rotation ticks, each row followed by its count of ticks
The counts run from 0 to 309.
|  1.24 |  2.03 |  2.03 | -0.16 | -1.48 | -1.96 | -4.51 | -2.78 |  2.88 |  1.41 |  300
| -2.72 |  2.96 | -2.07 | -0.75 | -2.22 |  1.76 | -1.71 |  2.79 |  0.41 |  3.27 |  180
| -0.92 |  0.35 |  1.55 | -2.14 |  0.42 |  2.56 | -4.97 | -1.08 | -2.76 |  2.57 |  171
|  3.35 | -3.32 | -2.93 | -1.84 |  0.13 |  2.85 | -0.22 | -1.57 |  1.72 | -1.67 |  266
|  2.20 |  0.24 | -2.22 | -2.56 |  3.07 |  2.12 | -1.25 | -2.94 | -2.33 |  0.28 |  212
|  0.83 |  5.36 |  1.20 |  2.21 | -2.00 |  1.54 | -2.46 | -1.75 |  0.11 |  1.87 |  24
| -0.34 |  3.79 | -0.64 | -0.35 | -0.23 | -2.99 | -2.44 |  1.33 | -1.71 |  3.04 |  154
| -1.41 |  1.61 |  0.99 | -1.16 |  0.17 |  1.78 | -4.76 | -0.97 | -2.27 |  3.21 |  170
|  1.72 |  0.81 | -5.14 | -1.14 | -2.02 | -1.50 |  0.03 |  1.53 |  3.61 | -0.18 |  270
| -0.47 |  1.90 |  0.77 | -0.08 | -5.30 | -2.19 | -3.74 |  0.71 |  0.01 |  1.41 |  102
|  3.68 |  4.84 |  0.48 |  1.37 | -1.81 |  1.30 |  1.00 |  3.99 |  0.72 |  1.76 |  21
|  0.56 |  5.51 | -1.10 | -1.26 | -0.49 |  2.09 | -2.73 |  2.35 |  1.94 | -0.10 |  232
|  2.55 |  3.82 | -0.07 |  0.20 | -3.65 | -3.26 | -0.91 |  2.72 | -0.02 |  0.03 |  87
|  4.45 | -0.21 |  1.60 | -1.62 | -2.96 | -1.17 | -0.58 |  4.04 |  2.31 |  0.54 |  308
|  3.00 |  1.23 | -4.52 |  0.99 | -4.05 | -1.43 |  1.89 |  1.72 | -0.58 | -1.02 |  60
|  0.99 |  4.57 |  0.30 |  0.35 | -4.11 | -3.88 | -2.78 | -0.72 | -0.48 |  1.32 |  89
| -2.17 | -2.76 | -0.66 | -0.71 | -3.81 | -0.43 | -2.91 | -2.82 | -1.56 |  1.93 |  118
| -0.87 | -4.29 | -1.18 | -1.58 | -2.94 |  0.77 | -2.69 | -2.78 | -2.32 |  1.06 |  119
|  3.02 | -0.28 | -4.15 |  1.89 | -3.27 |  0.65 |  2.33 |  1.57 | -0.95 | -0.76 |  59
|  0.21 |  0.77 |  1.38 | -1.90 |  0.16 |  4.15 | -3.64 | -2.80 |  0.47 | -0.89 |  237
|  4.78 |  2.56 | -0.79 | -3.45 |  1.53 |  2.04 | -0.34 |  2.00 | -0.21 | -2.76 |  228
| -0.78 |  2.17 | -0.91 | -0.09 | -2.91 |  3.51 | -4.46 | -2.54 |  3.12 |  0.84 |  248
| -2.59 |  1.70 | -4.35 |  0.44 | -0.60 |  2.71 | -2.85 | -0.53 |  0.01 |  3.24 |  195
|  2.05 | -2.83 |  0.81 | -2.74 | -3.35 |  0.42 |  0.06 |  2.64 | -1.90 | -1.24 |  110
|  2.60 | -2.25 | -1.85 | -1.59 |  0.31 | -0.60 | -1.56 | -4.56 |  1.08 | -0.51 |  277
|  0.40 |  2.67 |  1.25 |  0.17 | -4.28 | -2.01 | -3.95 | -2.36 | -0.83 |  0.59 |  90
| -0.67 |  1.69 |  1.34 | -0.05 | -5.57 | -0.76 | -4.04 | -0.45 | -0.39 |  2.02 |  103
|  2.62 | -1.41 | -2.72 | -2.38 |  0.64 | -3.20 |  2.13 |  2.64 | -2.22 |  1.05 |  137
| -0.44 | -1.47 |  0.99 | -1.19 | -4.02 |  0.12 | -4.70 | -2.52 | -2.07 |  1.12 |  105
| -0.09 |  2.57 | -0.73 | -0.67 |  2.34 |  2.83 | -5.10 | -4.07 |  0.06 | -0.22 |  223
| -0.42 |  1.39 | -3.45 |  0.00 | -1.62 | -1.39 | -2.72 | -4.27 |  2.70 |  0.18 |  274
|  6.00 | -0.45 |  1.07 | -3.23 | -0.11 | -2.04 | -0.35 |  1.95 |  1.29 | -1.77 |  294
|  0.62 | -2.51 | -0.77 | -2.56 |  1.07 |  4.56 | -0.95 | -0.60 | -2.86 |  1.09 |  186
| -1.46 |  2.86 |  0.72 | -0.75 | -0.88 |  0.06 | -3.91 |  1.09 | -0.76 |  3.59 |  168
|  2.26 |  3.52 | -2.37 |  1.25 | -3.58 | -2.93 | -0.61 |  0.02 | -0.34 |  0.12 |  75
|  0.29 |  2.33 |  0.52 | -1.65 | -0.23 |  3.44 | -4.15 | -3.94 |  0.54 |  0.13 |  236
|  2.11 |  5.53 |  0.53 |  2.59 | -2.33 |  1.41 | -0.78 |  0.90 |  0.61 |  1.37 |  23
|  2.19 |  4.50 | -1.20 |  3.61 |  0.33 |  0.59 | -1.94 | -2.51 |  0.53 |  2.88 |  11
|  1.37 | -2.54 | -1.84 |  1.58 | -2.48 |  2.63 | -1.24 | -4.37 | -1.72 | -1.49 |  54
